Some points, each followed by its number:
c(-0.86, 1.17, 0.46, 1.04, 0.42, 0.91, 0.53, 1.18, 1.48, -0.19, 1.09,
  -0.02, 1.36, 0.63, 1.55, -0.51, -1.36, -0.41, -1.23, -1.31, 1.46, 0.35,
  0.19, -0.02, 0.63, 0.81, 0.44, -0.63, 0.65, 0.44, 0.56, 0.07, -0.12,
  -0.38, -1.25, -1.84, -0.35, -0.37, -0.87) 0
c(0.04, 1.08, 0.61, 0.90, 2.14, 0.31, -0.19, -0.10, 0.41, 2.14, -1.86,
  1.51, -0.16, 0.64, 0.33, -2.05, -0.88, -0.46, -1.49, -1.03, -0.64, -0.40,
  0.07, -0.78, -0.74, 0.35, -0.35, 0.19, 0.21, -0.36, 0.05, -0.67, -0.33,
  -1.53, -0.73, -3.31, -0.92, -1.97, -1.67) 1
c(1.11, 0.11, -0.70, -0.75, -0.98, -0.02, -0.99, -1.34, -0.01, -0.06, 1.35,
  0.64, 0.02, -0.20, -1.36, 0.31, 0.31, 0.99, -0.15, 0.67, 0.30, -0.88,
  -1.13, -0.47, -0.36, -1.18, 0.18, 0.49, 0.06, 0.36, 1.22, -0.13, -0.64,
  -1.08, -0.11, 0.85, -0.23, 0.51, -0.06) 2
c(0.38, 1.01, 1.12, 0.33, -0.23, -1.12, -1.05, -1.01, -1.41, -1.07, 0.31,
  0.69, -0.58, 0.97, 0.56, 1.28, 0.73, 0.50, 1.02, -0.16, -0.51, -1.00,
  -1.39, -1.18, -0.03, 0.08, -0.44, 0.33, 0.80, 2.49, 0.52, -0.02, 0.29,
  -0.31, -0.37, -0.12, 0.27, -0.17, -0.13) 3
c(-0.83, 1.30, 1.89, 0.34, 1.25, -0.17, 2.95, 2.37, 1.74, 2.27, 0.16,
  -0.50, 0.45, -1.18, 3.33, -1.70, 1.06, 0.86, 0.00, 0.31, -0.45, -0.49,
  0.91, 0.94, 0.78, -1.65, -0.74, -1.56, -0.35, -0.21, -1.17, -1.31, -0.84,
  -1.02, -0.60, -1.72, -1.49, -1.55, -1.70) 4
c(0.99, 1.01, 0.01, -0.02, -0.32, -1.35, 0.71, 1.68, 1.06, 0.57, 1.06,
  -0.79, 0.77, -0.04, -0.40, -0.63, 1.62, 0.55, 0.01, 2.48, -0.56, -0.54,
  -0.51, -0.90, -0.21, -3.28, -1.81, -1.52, -2.76, -1.95, -1.68, -1.82, 0.65,
  0.91, 0.25, -0.76, -0.21, -1.10, -0.96) 5
c(-0.12, -0.69, -0.42, -0.01, 0.41, 0.60, 0.73, 0.25, 0.91, -0.07, 1.66,
  0.75, 1.06, -0.64, -0.63, -0.60, 0.65, -0.60, 0.95, -0.30, 1.46, 0.61,
  0.45, 0.54, 0.19, -0.73, 0.41, 0.39, 0.42, 0.28, 1.19, -0.24, -1.28,
  -0.75, -0.48, 0.99, -0.23, -0.92, 0.21) 6
c(0.57, -0.10, 0.11, 0.21, 1.54, 1.04, 2.76, 0.96, 1.06, 2.00, 0.01,
  1.39, 0.32, 1.28, 2.68, -2.27, -0.76, 0.11, 0.32, -0.67, -0.46, -1.24,
  -0.37, -0.81, 1.01, -1.49, -0.38, -0.29, -0.13, -1.16, -0.22, -1.24, 0.43,
  -0.51, -1.13, 0.00, -1.91, -1.09, -1.37) 7
c(-0.67, -0.10, -0.15, -1.57, -1.96, -0.15, -1.67, -1.76, -0.72, -0.80, 0.33,
  -0.73, -0.55, 0.41, 1.77, 3.05, 0.65, 0.72, 0.01, 0.29, -0.62, -1.56,
  -1.74, 0.86, 0.64, 1.20, 0.46, 0.56, 0.29, 1.02, 0.23, -0.35, 0.28,
  1.29, -0.37, -0.05, 0.81, 0.16, 0.66) 8
c(0.99, -0.42, -0.68, -0.11, 0.40, -0.36, -1.08, -0.67, -0.84, -1.51, -0.13,
  -1.24, 0.10, 0.86, -0.14, 1.29, 0.14, 1.18, 1.09, -0.15, -0.05, 0.37,
  -0.53, -0.77, -1.26, -0.67, 0.28, -0.54, 0.55, 2.16, 1.28, 0.90, 1.30,
  -0.10, -0.73, 0.69, 0.69, -0.37, 1.04) 9
c(0.57, -0.58, -0.08, -1.04, -1.29, 1.44, 1.26, 0.45, -0.10, -0.60, 0.26,
  0.01, -0.65, -0.57, -0.89, 0.66, 0.15, 0.06, -0.99, -0.96, 1.34, -0.96,
  0.51, -0.67, -0.42, 1.01, 0.06, 0.24, -0.46, -0.55, 0.60, 0.26, 0.27,
  -0.75, -1.05, 1.25, 0.50, 0.12, 1.52) 10
c(0.92, -0.62, -0.16, -0.03, -0.68, -0.06, 2.22, 1.06, 2.06, 0.87, 0.72,
  -0.07, -0.99, -0.75, -1.58, -0.17, -0.54, 0.30, 0.05, -0.64, 0.05, -0.60,
  0.29, -1.09, 1.62, -0.41, 0.01, -1.49, -2.06, -1.01, -0.83, -1.06, -0.80,
  0.41, -0.43, -0.18, -0.39, -0.26, -0.68) 11
c(0.28, 0.17, 0.71, -0.37, -0.32, 0.26, -0.38, -0.77, -1.56, -1.58, 0.13,
  1.35, 1.20, -0.97, -0.19, 0.27, 1.10, 0.23, 0.57, -0.50, 0.51, -0.01,
  -0.30, -1.82, -0.91, 0.09, -0.39, -0.87, -0.08, -0.13, 0.39, 0.11, 0.34,
  0.39, 0.31, 0.75, -0.17, 1.56, 0.43) 12
c(-1.23, 1.15, 1.34, 1.22, 2.44, 1.37, 0.08, 1.06, 0.83, -1.01, 0.18,
  -0.11, -0.88, -0.76, 1.37, -0.12, -1.81, 0.35, 0.09, 0.76, 1.47, 0.32,
  -0.66, 2.04, 1.48, 0.79, 0.42, 1.73, 0.81, 1.65, 1.56, 0.14, 0.60,
  -0.01, -1.02, -0.65, -0.82, -0.70, -0.31) 13
New points follow, each followed by the numbers of its three nearest points above, looking only along the 6 directions in which the numbered points spread most, smallest number first.
c(1.75, 0.79, 0.48, 1.26, 0.83, -0.20, -0.31, 0.39, 0.26, 1.44, 1.63,
  1.18, 0.86, 0.75, -1.58, 0.83, -1.53, -0.81, -0.01, -0.30, -0.74, -0.26,
  -1.03, -1.46, -1.47, -0.81, -1.62, -0.88, -1.08, -1.64, -1.14, -0.68, 0.30,
  0.34, 0.39, -0.13, -0.35, -1.83, -0.71) 2 11 12
c(1.23, 0.35, 0.59, 0.84, 0.63, -2.54, -1.28, -1.65, -1.28, -1.80, -0.84,
  -0.39, 0.95, 1.98, 0.80, 0.67, 1.07, 0.99, 0.60, -0.18, -0.94, -1.03,
  -1.29, -0.16, 0.27, 0.44, 0.53, 0.47, -0.19, -1.54, 1.51, 0.67, -0.43,
  0.86, -0.65, 2.19, 0.20, -0.23, 0.19) 3 9 12
c(-0.12, 0.32, 1.34, 0.90, 1.86, 1.71, 0.82, -0.01, 0.40, 0.57, 0.67,
  1.36, -0.10, -0.56, 0.33, 0.81, 0.02, 0.20, -0.44, -1.02, 0.71, 0.38,
  -0.49, 0.57, 0.89, -0.36, -1.08, 0.09, -0.95, -1.28, 0.74, 0.35, -0.44,
  -1.00, -0.92, -0.03, -1.40, -0.63, -1.08) 0 6 7
c(1.15, -0.08, -1.66, 1.19, 1.46, -1.64, 0.77, -0.46, -0.71, -0.39, 0.68,
  -0.56, -0.25, -0.39, -0.78, 0.92, 0.15, 0.66, 0.00, 0.18, 0.24, 1.23,
  0.36, -0.25, -0.72, 0.50, -0.75, -0.80, -0.25, -0.41, 1.41, 1.42, 0.44,
  0.14, -1.89, 1.27, -0.84, -0.37, -0.79) 2 6 12
c(0.29, 0.39, -0.32, -0.11, 0.77, 2.53, 0.57, 0.86, 0.60, 0.57, -3.24,
  -1.63, -1.52, -0.72, -1.23, -1.01, -0.51, -0.10, -0.96, 1.04, -0.63, 0.15,
  0.52, 0.07, -1.14, 2.35, 0.73, 1.71, 2.39, 3.96, -0.31, -1.32, -1.31,
  -0.29, 0.54, -2.75, -1.37, -0.04, 1.04) 0 1 13
c(0.98, 1.34, 2.66, 1.64, 1.81, 0.09, 0.44, 0.50, 0.02, 1.02, 0.07,
  1.15, 0.09, 0.11, 1.09, -0.54, -1.28, 0.18, -0.24, 0.16, -0.05, -0.24,
  0.11, -0.25, 0.88, 0.19, -0.44, -0.68, 1.20, 0.96, 1.03, 0.04, -0.05,
  0.41, -0.93, -2.70, -1.22, 0.24, -0.64) 0 1 13
c(-2.07, -2.07, -0.43, -0.83, 0.76, -1.59, -0.57, -0.65, -0.31, 0.22, -1.51,
  -0.11, 0.56, 0.27, 0.63, 0.57, 0.15, 0.04, 0.44, 1.76, 1.42, 0.75,
  -0.08, -1.20, -0.54, -0.55, 0.01, 0.32, -1.42, 0.76, 0.08, 0.02, 1.13,
  0.71, -1.09, 0.36, 0.42, 1.92, 0.79) 2 9 12
c(-1.75, -1.30, -0.65, -1.74, -1.21, 1.46, 1.25, 1.53, 0.98, 0.00, 0.29,
  0.50, -0.57, 0.09, 1.20, -0.36, -0.62, -0.30, 1.42, -0.24, -1.38, 1.17,
  0.61, 0.14, -0.28, -0.84, 0.03, -0.25, -0.70, 0.79, -1.46, -2.07, -2.44,
  -0.27, 0.63, -0.76, 0.35, 0.14, 1.66) 6 10 11
c(0.56, 0.58, 0.78, -0.31, -0.04, 0.07, -1.08, -0.45, -0.80, -1.40, -0.26,
  0.19, 1.14, -0.01, -1.28, 0.88, 0.43, 0.76, 0.37, 0.94, 0.96, 1.10,
  0.20, -0.51, -1.26, -0.13, -0.66, -0.71, -0.73, -0.74, 0.43, 0.43, -0.96,
  -0.32, -0.10, 1.32, 0.05, 0.19, 0.29) 2 9 12
c(-0.84, -0.42, -1.26, -0.96, -1.62, -1.70, -1.67, -1.49, 0.70, 0.64, 0.28,
  -0.81, -0.53, -2.43, -0.78, 0.00, 0.98, 0.23, -0.53, 0.07, 1.70, 0.88,
  -0.15, 1.36, 0.75, 2.82, 2.75, 1.85, 1.56, 4.07, 0.88, 1.41, 0.92,
  0.43, 1.22, 2.75, 2.32, 1.69, 1.74) 8 9 10
c(0.79, 0.87, 2.97, 1.57, 1.67, 0.60, 0.82, -1.28, 0.21, -1.26, 0.19,
  -0.10, 0.20, 0.63, 0.64, 0.13, 0.19, 0.34, -0.11, -0.13, 1.65, 0.76,
  1.20, -0.15, 0.15, -1.58, -1.44, -0.15, 1.32, 0.98, 1.05, 1.05, 0.37,
  0.90, 0.35, -0.77, 0.05, 0.49, -0.24) 0 6 9
c(-0.24, 0.98, 0.19, 0.74, -0.43, -1.50, -1.10, -0.53, -2.46, -1.42, 0.61,
  -1.07, -0.13, 0.46, -0.81, 0.85, 1.89, -0.28, 0.15, -0.57, -0.20, -0.88,
  0.07, -0.51, 0.25, 1.93, 2.32, 1.81, 0.70, 0.37, 0.66, -0.65, 0.36,
  1.25, -0.64, 1.65, 0.39, -0.64, -0.11) 2 3 9
c(-1.13, -0.53, -1.12, -1.01, -2.09, 1.17, 0.81, 1.09, 0.83, -0.20, 0.77,
  0.26, 0.16, -0.05, -1.36, -1.01, 0.31, -0.25, 0.30, 0.41, -1.02, 1.06,
  1.71, 0.44, 0.48, -0.33, -0.08, 0.25, -0.05, -0.30, -1.65, -1.04, -1.74,
  0.12, 1.23, -0.73, 0.69, 0.37, 1.50) 6 10 11
c(0.42, -0.16, 0.07, -0.07, 0.64, -1.68, -2.09, -2.73, -0.84, -1.69, 1.58,
  0.50, 0.20, -0.70, 0.08, 1.47, 0.93, -0.39, 1.18, 0.54, 0.08, -0.47,
  -1.18, -0.23, -0.31, -0.71, -0.46, -0.48, 0.98, 0.87, 1.60, 1.06, 0.64,
  -0.53, 0.39, 0.88, 0.46, -0.15, -0.61) 3 9 12
c(0.05, 0.79, -0.64, -0.74, -1.17, -0.63, -1.54, -0.52, 0.53, 0.84, -2.81,
  -0.47, -0.49, -0.73, -0.16, 0.79, 0.23, -0.33, -0.42, -1.13, -0.25, 1.38,
  0.07, -0.18, 0.50, 1.73, 1.68, 0.82, 1.18, 2.17, 0.35, 0.49, 0.48,
  0.03, 1.26, -0.88, 1.16, 0.58, 1.89) 2 3 9
c(0.54, 0.67, 0.30, -0.21, -1.17, -1.00, 0.25, -0.23, -0.83, -0.98, 1.58,
  0.30, -0.26, 0.92, -1.60, 1.41, 0.51, 0.15, 0.29, -0.70, 0.50, 0.88,
  -0.26, -0.17, 0.09, 0.47, 0.04, -1.25, -0.26, -1.68, 0.01, -0.33, -0.13,
  0.03, -0.49, 0.32, 0.00, 0.15, -0.09) 2 10 12
c(0.27, 0.04, -0.08, -0.59, -0.40, 0.16, -0.89, 0.40, -0.42, -1.22, -0.72,
  0.40, -0.18, -0.29, 0.01, 0.46, 0.39, 0.52, 0.78, 0.84, -0.36, 1.23,
  1.03, 0.44, 0.86, 0.30, 0.78, 0.86, 1.04, -1.01, 0.39, 0.65, 0.03,
  -1.28, 0.28, 0.34, -0.30, 1.00, 0.61) 2 9 12
c(-1.67, -1.02, -0.87, -1.57, -0.78, 0.33, 0.12, 0.62, -0.11, -0.03, 0.19,
  -1.15, 0.19, 0.58, 0.79, -1.05, -1.05, -0.60, 0.08, 0.73, -0.21, 1.02,
  1.83, 0.40, 0.16, -0.46, -0.87, -1.01, -2.05, -0.67, -0.44, -2.02, -1.76,
  -1.79, 1.30, 1.55, 0.45, 0.26, -0.01) 6 10 11
c(-0.28, 0.30, 0.41, -0.88, 0.34, -1.60, -1.44, -1.73, -2.17, -2.70, 1.05,
  -0.54, 0.62, 0.29, -0.54, 0.38, -0.22, 1.03, 0.50, 0.04, -1.02, -0.17,
  -1.06, 0.30, -0.19, 0.06, -0.22, -0.32, 0.57, 1.28, 1.39, 1.01, -0.47,
  0.17, -1.00, 1.36, 0.56, 0.59, -0.51) 3 9 12
c(0.46, -0.21, -0.28, 1.19, 1.94, 0.40, 1.70, 2.31, 0.99, 1.61, -1.37,
  -0.98, 0.21, -0.26, -0.71, -2.15, -1.38, -0.79, 0.49, -0.25, 0.79, -0.04,
  0.14, -0.19, 0.77, 0.57, 0.16, 0.82, 0.26, 0.71, -0.45, 0.31, -0.75,
  -0.96, 0.59, -3.92, -1.51, -0.25, -1.77) 0 1 7
